In the rows, zero is written as 128.
A: rows in 3 groups, each row roughly a mix of its group's directions:
A (113 x 11):
[[102 150  78 159 132 147 101 101 115 167  99]
 [126 113 150 110 161  84  90 155 157 168 146]
 [158 166 132 136 136 168 108  88 155 114 173]
 [149  95 143 194 101 145 141 136 143 141 164]
 [145 149 111 152 141 128  66  98 174 128 150]
 [143  98 116 149 123 100 148 166 111 173  80]
 [171 119 134 150 144 150 130 123 101 129 199]
 [101 145  87 124  90 107 149  79 157 139 104]
 [143 126  96 146 114 112  93 148 167 170  82]
 [140  90 107  96 104  92  80 142  96 106 138]
 [ 93 163 149 124 116 137 173 117 134 177  93]
 [154 143 131 105 156 147 149 114 190 169 143]
 [122 190  91  84 131 117 131 102 132 135  98]
 [ 95 148 182 100 102 139 154 123 144 173 123]
 [129 137 139  87  97 139 116 118 183 177 144]
 [109 194 113 130  91 116 152 107 158 109 143]
 [123 167 161 124  75 140 138 119 142 181 144]
 [133 157 129 150 160 129 197 102 146  98 132]
 [106 122 174 156 165 172 154 114 148  96 133]
 [130 190  81 111  94 112 113  98 132 128 115]
 [140 122 118  88 114  87  66 135 146 158 118]
 [108  59 163 110 150 129 119 124 167 116 132]
 [122 121 108 107 107 106 139 133 175 192 102]
 [111 130 134  91  94  78 113 152 179 129 145]
 [ 74  97 111 122 111 116 141 107 118 143  70]
 [111 165 108  74 121  98 102 146 121 135  84]
 [130 119  55 142 162 117 162 133 102 114 130]
 [122 178 134 106  94 157  84  85 119 128 119]
 [133  98  71 101 114 125 142 111 112  87  90]
 [ 95 101 144 132 141 169 110 143  65 145 109]
 [ 73 146 132 150 182 142 140 121 141 167 118]
 [174 178 106 141 132 132 147 121  99 134 177]
 [122 101 192 133 108 138  93 145 137 106  90]
 [109  82 174 166 119 131 143 175 119 122 148]
 [157  79  95 137 159  99 110 143 110  85 134]
 [129  98 124 134 149 155 117 105 157 147  57]
 [171 100 122 120  83 124 165 132 110  81 144]
 [ 95  96  80  85 140 115 146 102 140  95 114]
 [153 101 122 150 111 114 132 170 139 191 102]
 [155 136 145 133 132 165 206 138 133 115 117]
 [107 123 164 109 167 195 103 133 122 140 123]
 [123 146  76 161 150  93 148 128 158 156  96]
 [129 117 174 130 148 148  97 153 112  79 170]
 [106 142 123  69  87 101 139  88 142 104 126]
 [129 144 102  99  73 151 146 106 116 121  76]
 [142 118  87  87 128 125 139 121 156 158 187]
 [112 153 141 141 186 118 121 124 105  88  82]
 [100  93 121  81 144 168 149 146 170 135 115]
 [136 153 143  87  93 108 163 114  77 100 127]
 [163 145 156  94 117 127  89 156 123 112  74]
 [ 88 170 135 109 131 174 153  92 132 159 143]
 [139 123 119 148 121  73  76 147 153 168 129]
 [144  82 110 124 141 124 138 117 156 184  84]
 [ 79 118  96 126  96 103 152  89 126 129  88]
 [104 143 119  79 126 105 123 138 168 155  75]
 [142 158  84 118 103  92  74 113 129 157 132]
 [131 167 135 137 124 168 141 135 105 191 160]
 [ 97  85 157 106 143 131 149 149 150 163 174]
 [106  88 124 122 162 181 166 152 156 126 134]
 [141 142 123 188 169 119 118 121  96  86 144]
 [138 104 144 152 129 125 186 163 126 181 126]
 [ 99 127 146 101 137 116 159 114  73  99 171]
 [129 132 119 146 146 125 197  79 146 109 148]
 [177 115 129 142 136 162 153 158  84 113 165]
 [127  91  71 159 159 117  84 147 133 133 126]
 [ 94 142 135 145 150 195  98  95 139 113 120]
 [112 121 132 172 150 133 111 132  90  80  81]
 [157 173  87  94 146 109 131  91 149 127 100]
 [154 128 139 169 159 145 173 131 118  73 117]
 [129 137 148 131 176 124 142 150 106 103  62]
 [160 104 171 117 167 135 103 160 140 103 165]
 [107  66 159 127 166 161 139 114 151 138 112]
 [129 187 163 174 112 146 124 106 109 125 154]
 [ 52 118 126 126 147 136 152 125 130 150  88]
 [136  78  82 109 117 165 121 129 145  94 159]
 [200 137 122 158 126 120 102 138 163 131 154]
 [138  97 160 170 133 169  93 125 120  86 147]
 [125  99 129 139 146  99 199 106 131 113 161]
 [126 106  59 147 111 139 118  92 114 102 155]
 [114 104 146 166 165  69 158 153 129 123 134]
 [147 163 123 132 117 180  80  98 161 141 136]
 [123 113  86 191 138 140 151 109 104 128 162]
 [108 141 123 189  95 143 134 115  97  92  99]
 [138  92 139 106 141  63 158 155 132 155 116]
 [127  82 113 144 121 145 181 135 141 135 182]
 [142 135 130 100 131  92 111 155  84 103 184]
 [109 164 103 139 108 155 131  87 159 137  76]
 [149 113 147 130 106 104 108 169 132 129 197]
 [161  77  73 136 134 141 118 149 108 107 102]
 [116 113 176  92 176 138 140 154 170 125 131]
 [119 119 108 155 105 146 146  98 132 118 202]
 [124 129 132 108 114 167  96 153 162 191 116]
 [135 121 144 113  97 155 166 149 134 128  58]
 [119  87 167 145 148 143 126 184 112 145  96]
 [142 122 185  86  83 105 101 123 137 116 145]
 [135 116  90 116 121 164 145 124 107  81  74]
 [ 85 163 133 164 137 165 134  97 138 151 167]
 [132 137 117 149 129  97 174 140 159 136  64]
 [149 120 155 115 152 147  70 146 104  89 158]
 [109 130 163 117 130  96 145 141 157 195 149]
 [167 131 164 119 143  92  84 170 122 137 102]
 [142 159 137 148 104 133 152 142 140 150  55]
 [107 117  77 104 154 149  89 121 134 117  78]
 [190 138  97 131 138  91 124 110 111  98 160]
 [120 147 158 135 139  85  89  92 150 110 173]
 [ 71 120 119 106  70 115 110 123 149 156 129]
 [151 179 196 120 100 135 114 139 125 120 124]
 [128 107 166 124 172 177 108 143  89 121 152]
 [114 105 144 104  87 109 117 156 135 152  66]
 [157 132 138 127  95  99  91 149 133 193 130]
 [134 179 142 112  80 129  95 102 129 139  87]
 [153 162 189 123 110 100 157 141 108 117 101]
 [ 99 123 202 144 140 149 163 129 141 113 114]]

which group is each row in? (one row of each group first):
[103  98 153 146 164 139 187 137 125 135  91] => (81)
[ 96 147 145 101 111 159 118 128 170 187 134] => (29)
[103 148 149 157 144 139 159 139 161 192 119] => (2)

[124 139 146 161 168 172 147 132 111  71 126] => (29)
[163 187 121 120 146 176  90 121 129 133 123] => (81)
[ 97 169 164 154 148 170 130  88 148 117 120] => (2)
[138 112 120 123  91 101  73 149 125 132  73] => (2)
[119  89 127 154 163 100  76 133 145 114 166] => (2)
[118  94  97 143  71  87 124 136 111 163 124] => (81)
[133 131  99 132 107  62  94  97 117 145 155] => (29)
[137 117 143 138 131 193 139 138 136  78 166] => (29)
[151  81  93 144 162  81 115 138 108 101 136] => (29)
[122 179 129 140 137 173 102  75 150 117 138] => (2)
[ 84 106 174 140 125 128 118 172 109  86 112] => (81)
